128 stands for zero in the data rows.
Some points:
[119 115 152 142 107 107 125  98 135  56 130 104 108 128 120 202 120 189 135 168 141 168 155 157 119  79 136 187  89 140 161 151 177 121 127 132 143  94  87 135 116 100  81 119 139 113 156  84 131 110  94 137  88 119 158 100 129 161 125 131 139 200 185 100]
[120 149 151 179 131 116 140 130 172  80  88 103 113 100 191 133 100 107 154 165 151 106 105 145  63 147 130 176 109 163 154 183 165 138 142 137 142 136 135  84 162 152 171 141  93 153 116 121 111 169 100 104 151 170 142 136 149 138 132 101 169 154 152 143]
[ 87  88 134 168 117 144 134 119 108 151 178 138 159 125 181 113 108 116 159  62 115 104 185 117 134 169  94 202 157 148 193 156 120 129  88 103 170  88 134 142 116  93 101  84 121 181 105  97 125 112 139 133 154 150 175 144 175 145 115 136 120 119  94 119]
[138 136 110 160 150 168 144  90 101 133 148 140 112 163 105 187 153 142 171 158 153 128 176 169 149 163 124  99  99 148  94 159 162  98 146 158  91 166 138 124 145 152  96 146 194 138 104 131 119 157 150 155 179 100 106 164 127 170 173 179 153 139 103 131]
[164  90 148 173 136 112 127 121 120 160 136 171 133 180 129  84 122 156  98 209 196 171 147  98  70 101  84 120 128  96  82 134 178 114 171 133 136 103 139 165  98 143 118 112  94 132 120 134 132 158 158 149 142 145 142 138 133 111 177 128  74 170 142 144]
[135 114 171 108 150  96  86 102 161 170 162 117 118 137 150 154 110 143 124 150 108 100 162 112 209 122 184 135  96 136 176 140 107 107 119 115 143 155 114 139 148 133 116 240 151 149 148 113 125 143 133 136 140 124 139  90 111 124 171 159 132  82 125 175]
[106 104 120 126 170 109  91 221  69 149  77  79 142 159 132  83 122 103  79 142 124 122 112  70  98 165 105 179 101 142  95 106 149  95  87 162  16 116 176  88 128 169 113 174  90 147 128  90 115  94 138  93 203 129  83 144 148 146  57 142  56 117 137 108]
[186 150 112 163  98 157 106  91 154 126 190 124 125 147 130 159 161 125 112  71 130 155  70 129 158 183 135 117 105 128 131 205  79 146 177 116 159 171 159 109 101 113 111 116 163 145 180  97 141 103 145 133  96 157 101 156 141  92 167 114 163 137 231 107]
[161  99 121 162 144 126  68  44 161 104  55 153 109 113 111 148  75 121  41 130 143 114 154 146 107 105 116  98 155 111 152 122 106 159 152 174 149 147  87 101 118 128 114  74  94  68 114 207 137 126 112 128 158 195 119 134 112 132 151  69  79 173 114 107]
[139 121  53  88 116  92 148  89 119 136 114 134 130 152 121 179 106 123  92 184 102 146 125 130 108 179  87 112 152 157 103  42 107 128 165 179 176 148 101 156 149  88 139 145  91  64 108 163 139 156 132 110 125 159 150  82  98 130  82 100 103  92  98 157]
[122 101 138 110 107 206 101 225 107 167 148 112  88  70 109 140 123 112  74  61 165 101  71 171 179 124 111  93 141 142 143 164 130  96 169  99 105 120 134 167 129 140 122 103 181 103 107 148 147 142  99  77  89 150 138  79 134 150 181 182 136 159 156 149]
[150  93 134 110 117 113 138 131 140 127 159 113 173 167 179 166 150 174 175  91 162 122 148 131  85 102 124 125 163 157 107 106 146 144 120 140 150 100 118 160 140  62 132  91 178 110 136 118 124  68 106 125  87  59 136 153 131 163  60 143 157  41 108 132]
[132 144  87 105  90 132 138 187 186  96  93 158 115 119 125 114 121 176 146 147 116 146  35 115 131 127 204 135 110 132 145 113  95 109  92 116 161 110 143 127 126  50 194 190 111 116 169  91 127 106 101 136 112 133 158 107 176 134 108 136  88 167 143 155]
[190 151  99 165 142  78 173 148 154 138 131  87 113 182 117  92 130 105 106 116 135 103 217 133  71 168 191 137  82 133 183 164 200  88 165 105  43 160 140 136 102 117 118 111 158 112 172 151 142 121 125 119 127 137 129 115 108 126 133 137 150 150 103 125]
[149  58 105 131 143 203 118  91  64 150 124 159  90 113 139  37 154  83 169 120 114  51 175 167  89 108  98 160  42 118  93 127 149 150 103 118 126 173  90 126  99 113 148  79 162 195 135  53 120 180 152 125 129  86  59 136  88 105 110 121 147 110 115 130]
[112 132 110  74 197 129 138 134  82 188 155 163  88 147 114  13 111  77 130 138 124 156  40 106 119  52 109  76 114 126 131 139 110 109  97 154 122  98 125 152 133 186 117 149 122  98 111  89 149 109 105 224 110 156 133 170 139  75 155 132 151 151 118 149]
[120 164 145 147 143  94 104  76  65 133  91 159 136  57 102  91 190  88 179 126 114 130 128 173 136 107 106  68 149 100 108 165 117 174 110  74  26 141 126 120 137 134  40 158 146 180 234 126 127 128 159  97 126 156  41  98 131 102  77 167  96 138 115 139]
[120 111 146  78 126  73 133 216 102 105  71 159 125 136 160 157 153 136 202 141 154 132 206 167 114 120 128 127 186 119  54 177 127 154  73 146 138 127 160 100 159 133 104 144 130 120 159 146 145 172 161 168 134 145 128 166  91 122 140 123 148 151 112 121]
[122 155 124  94 151 140 143 203 164 144 195 178 137 174 108  55 141 101 124 115  84 120 129 157 162  72 127  89  88 158  64 116 112 105 146 170 172  93 142 106 113 171  98 143 145  92 173 111 141 125 102 155 122  68 134 109 143 116  67 164 132 151 111 107]
[ 95 115 124 110  87 116 105  95  79  42  96 102 126  99  98  55 121  87  78 123 138 118 169 116 174 143  38 118 105 104  53 115 132 130 205 153  81 121 179 155 120 104 121 183  81 125 158 107  95 139 169 139 213  57  52 128 122 125 178  44 126  53 121 137]
[111 113 162  92 117  97 112 132 159  89 175  88  82 105  82 167  83 126 176 147 138 117 102 104 168 154 108 117 129 131  37  85 146  99 103 119 149 106 130 118 109  95 115  70  94 143 127 135 111 132  95 164 102  88 107 151 170 137 181  94  60 205 217  93]
[143 146 127 163  98 119 190 116 122 136 127 143 131 151 183  94 136 118 126 159 134 158 135 163 147 104 131 185 139 148 197 124 110 117  98 114  94 167 140 130 166 152 137 157 130  86 165 158 108 165 129 150  80  83 100 183 119  97 118 184 164 102 114 136]
[ 94 136 198 159 179 148 103 113 130 172 145 149 161 157 106 101 113 154 128 155 137 116 150 137 185 141 120 204 145 116 117 125  89 142 151 169 153 168 152 140 153 157 206 127 144 127 113 167 148 107 143 137  97 126 147  88 158 138 111 108  98 139 167 123]
[116 126 148 175 149 142 157 164 138 113  74 123 189 106 139  89 154 163 111 129  99 155 181  98 114 151 153 146 204 182 135 128  73 134 106  85 156  87 110 145 111 121 152 109 104 147 118  87  75 109 157 132 129 179 141 127 131 131 131 129 156  89 117 170]
[130 178 136  70 121 151 154  96 116 109  75 130 162 152 109 173 141 121 135 102 133 147  95 152  93 135 136  88 200  89 132  91 164 106  91 105 166  82 166 124 173 107 106 116 160 152 103 104 167 150 161 104 180 115 117 187 120 126 142 110 126  77 102 117]
[128 105 138 144  87 100 146  58 139 125  57  95  80 134 137  49 109  85 158  51 107  72 127 100 148  70 158  89  85  81 192 181  37  88 111  67 124 152 134  40  93 169  65 124  98  60  86 154 103 138 115 151  36  79  73 103 123  95 121 136 182  88 119  73]
[160 141 150  37 153 133 169 132 144 140 130 179 126 153 113 183 154 109 132 142 140 152 115 136 136 176 131 112 126 130 180 107 117 167 145 124 140 158 103 141  93 153 152 206  56 149 136 152 107 126  94 121 143 114 138 162 173 148 160 115 144 128 156 110]
[ 85  93 136  85 159 123 155 107 146  86  52 129 132 139 144 170 133 186 137  83 178 118  63  92 120 145 115 169 169 120 176 145 159 120  81  91  86  86  73 107 135 110 106 127 216 143 130 139 163 143 148  62 142  62 143 149 134 119  57 144 119 104  88 125]
[134 158 132 141  92  88 117 134 130 144 161 146 185 121 158 129 105 112 137 132 123  91 117 136 149 177 140 143 108 133 201 160  62 166 130 136 147  94  94 158 133 114 140 128 105 124 121 149 111 140 147  43 121 101 135 164  89 174  99 115 140 179  96 139]
[117 145 134 159 108 111 140  33 170 203 153 107 161 137 143 151  65 117  91 108 122 154  71 124 109 144 168 115 176 100 110 163 130 159  75  93  84 108 100  88 130 125 164 134 129  50 132 129  81 109 131 101 183 173 187  73  96 123  98 107 137 121 141  92]
[ 80 144 117 116 128 121 136 146 127 122 146 102 166  93 126 195 167 146 142 145  94 124 137 145  97 123 156 102 152 122 170 136 124 130 140  87 107 111 125 118 157  93  86  92 103 102  94 174 122 117 149  87 160 130 158 155 114 106 147 127 150 101 121 133]
[168  87 121 144 122 141 126 187 146 164 167 101 109  84 119 127  82 139 107 123 134 138 126 142 173 153 157  96 169 108 118  74 131 133 116 126 107 143 173 156  75 157  80 107 107 131 154 162 176 127  99 155 108 186 179 110 187 130 131 125 185 145 125 162]
[177 138  62 177 163 181 146 170  97  78 109 108 125  91 153 150 185 126 135 118 120 151 123 137 124 137 128 163 109 109 104 119 107 133 127 122 177 129 137 148 166 106 169 118 143 195 158 152 103 153 145 146 161 181 124 107  90 149 102 141 147  64 107 130]
[167  92  90 152 158 129  78 191  80 101 143 138 126  81 100 121 102 130 111 150 133 171 108 128  51 113  69 174  80 126 121 122 104 134  84 126  84 133 114 133 119 107 121 146 180 204  90 113 112 115 144 146   0 190 157 121 147  91 121 131  89 103 156  98]
[ 94 181 181 105 136 126 160 128 155 174 120 147 146 106 130 114 136 140 160 134 130 129 108  93 144  71 153 150 156 144 127 125 165 157 159 193 123 165 143 107 139 162 144 125 116 121  60 176 148 126 165 131 143 110  81  82 104 179 175 117 129 134 154 153]
[113 154 106 113 118 152  84 191  78 124 188 147 114 107  89 167 149 109  88 107 127 153  63 160 132 131  95 151  92 126  54 102  77  38 159 118 154 124 119 123 105 119 136  82 149 129  74 103 130  57  53  56 129 115 137  87  53 106 129 174 142 129  53 114]
[ 98 115 163 120 146 146 137 164 181 155  67 105 101  82 174 160  93 123 126 144 119 133 134  94 192 159 139  66 140 123 114 108 136 142 113  98 128 136 158 171 110 160 123 204 127 120  98 121 153 117 117 162 148 133 155 104 137 106 158 133 110 171 146 104]
[129 175 123 126  93  96  93  75 160 116  84 101 130 110 128 142 181 144 138 112  98 131  96 126  86 111 141 104 125 135 157  79 208 133 185 172 148 119 128 117 151 146 173 112  99 146 124 159 143 154 131 177 131 153 166 143 132 116 167 133 162 127 165 114]
[124 158 129  90 139 137 115  85 129 150 161  97 152 153 127 147 136 150  90 157  76 110 129  94 131 114 105 112 147 125  73  92 104 171 127 123 126 149 154 174 153 157 188 142 122 127  85 162 132 138 126 162 139 163  80  78 159 128 187 100 117 135 103 154]
[ 91 107 154 121  81 149 159 129 141  81 121 138 150 137 137 130 104 129 122 137  80  81 153  95 134 144 167  86 164 121 197 165 184 134 132 139 137  91 124 139  85 118 190  42  47 135 140 107  93 123 111 133  84  78 107 154 127 142 142  87 146 152 102 150]
[140 104 103 148 120 118  97 156 106  94 171 164 127 137  79  90  96 124 127 125 190 160 146  72 160 113 125 142  61 149  54  93 168 136 175 155 169 111  91 108 127 166 145 156 151  97 118  91 169 100  99 138 173 114  79  89 157 111  59 179 129  85 197 112]
[128 179 116  75 112 210 146 136 109 110 127  90 121 175 136 105 152 145 177 118  95 147 127 149 115 109 165 117 156 135 149 109 142 158  94  92 128 166  89 129 153 112 145  59 123 179 132 127 111 117 146 114 106  91 191 175 100 128  85 138  65 115  66 151]
[109 141  95 199 105  76 120  50 158 164 209 124  87 126  74 187 157 143 103 108 130  98 189 117 121  92 112 120 103  93 169  88  98 113 150 163 168 151 117  99 128 118 107 121 154  98 111 106 145 122 118  89 124 147 178 162  98 159 124  67  89 157 111 118]
Along one direction, these points spread out more than along any other. How far along it is each point below, from 0 to 99? 50 is the average, and the first point above lies past it. One standard deviation of the points above along it is 16.
[167  92  90 152 158 129  78 191  80 101 143 138 126  81 100 121 102 130 111 150 133 171 108 128  51 113  69 174  80 126 121 122 104 134  84 126  84 133 114 133 119 107 121 146 180 204  90 113 112 115 144 146   0 190 157 121 147  91 121 131  89 103 156  98] 30
[120 111 146  78 126  73 133 216 102 105  71 159 125 136 160 157 153 136 202 141 154 132 206 167 114 120 128 127 186 119  54 177 127 154  73 146 138 127 160 100 159 133 104 144 130 120 159 146 145 172 161 168 134 145 128 166  91 122 140 123 148 151 112 121] 49
[ 95 115 124 110  87 116 105  95  79  42  96 102 126  99  98  55 121  87  78 123 138 118 169 116 174 143  38 118 105 104  53 115 132 130 205 153  81 121 179 155 120 104 121 183  81 125 158 107  95 139 169 139 213  57  52 128 122 125 178  44 126  53 121 137] 20
[122 155 124  94 151 140 143 203 164 144 195 178 137 174 108  55 141 101 124 115  84 120 129 157 162  72 127  89  88 158  64 116 112 105 146 170 172  93 142 106 113 171  98 143 145  92 173 111 141 125 102 155 122  68 134 109 143 116  67 164 132 151 111 107] 24
[150  93 134 110 117 113 138 131 140 127 159 113 173 167 179 166 150 174 175  91 162 122 148 131  85 102 124 125 163 157 107 106 146 144 120 140 150 100 118 160 140  62 132  91 178 110 136 118 124  68 106 125  87  59 136 153 131 163  60 143 157  41 108 132] 64
[128 179 116  75 112 210 146 136 109 110 127  90 121 175 136 105 152 145 177 118  95 147 127 149 115 109 165 117 156 135 149 109 142 158  94  92 128 166  89 129 153 112 145  59 123 179 132 127 111 117 146 114 106  91 191 175 100 128  85 138  65 115  66 151] 65
[130 178 136  70 121 151 154  96 116 109  75 130 162 152 109 173 141 121 135 102 133 147  95 152  93 135 136  88 200  89 132  91 164 106  91 105 166  82 166 124 173 107 106 116 160 152 103 104 167 150 161 104 180 115 117 187 120 126 142 110 126  77 102 117] 65
[143 146 127 163  98 119 190 116 122 136 127 143 131 151 183  94 136 118 126 159 134 158 135 163 147 104 131 185 139 148 197 124 110 117  98 114  94 167 140 130 166 152 137 157 130  86 165 158 108 165 129 150  80  83 100 183 119  97 118 184 164 102 114 136] 54
[132 144  87 105  90 132 138 187 186  96  93 158 115 119 125 114 121 176 146 147 116 146  35 115 131 127 204 135 110 132 145 113  95 109  92 116 161 110 143 127 126  50 194 190 111 116 169  91 127 106 101 136 112 133 158 107 176 134 108 136  88 167 143 155] 58
[ 91 107 154 121  81 149 159 129 141  81 121 138 150 137 137 130 104 129 122 137  80  81 153  95 134 144 167  86 164 121 197 165 184 134 132 139 137  91 124 139  85 118 190  42  47 135 140 107  93 123 111 133  84  78 107 154 127 142 142  87 146 152 102 150] 72
[119 115 152 142 107 107 125  98 135  56 130 104 108 128 120 202 120 189 135 168 141 168 155 157 119  79 136 187  89 140 161 151 177 121 127 132 143  94  87 135 116 100  81 119 139 113 156  84 131 110  94 137  88 119 158 100 129 161 125 131 139 200 185 100] 62
[106 104 120 126 170 109  91 221  69 149  77  79 142 159 132  83 122 103  79 142 124 122 112  70  98 165 105 179 101 142  95 106 149  95  87 162  16 116 176  88 128 169 113 174  90 147 128  90 115  94 138  93 203 129  83 144 148 146  57 142  56 117 137 108] 21
[139 121  53  88 116  92 148  89 119 136 114 134 130 152 121 179 106 123  92 184 102 146 125 130 108 179  87 112 152 157 103  42 107 128 165 179 176 148 101 156 149  88 139 145  91  64 108 163 139 156 132 110 125 159 150  82  98 130  82 100 103  92  98 157] 59
[135 114 171 108 150  96  86 102 161 170 162 117 118 137 150 154 110 143 124 150 108 100 162 112 209 122 184 135  96 136 176 140 107 107 119 115 143 155 114 139 148 133 116 240 151 149 148 113 125 143 133 136 140 124 139  90 111 124 171 159 132  82 125 175] 52
[111 113 162  92 117  97 112 132 159  89 175  88  82 105  82 167  83 126 176 147 138 117 102 104 168 154 108 117 129 131  37  85 146  99 103 119 149 106 130 118 109  95 115  70  94 143 127 135 111 132  95 164 102  88 107 151 170 137 181  94  60 205 217  93] 44
[120 149 151 179 131 116 140 130 172  80  88 103 113 100 191 133 100 107 154 165 151 106 105 145  63 147 130 176 109 163 154 183 165 138 142 137 142 136 135  84 162 152 171 141  93 153 116 121 111 169 100 104 151 170 142 136 149 138 132 101 169 154 152 143] 64
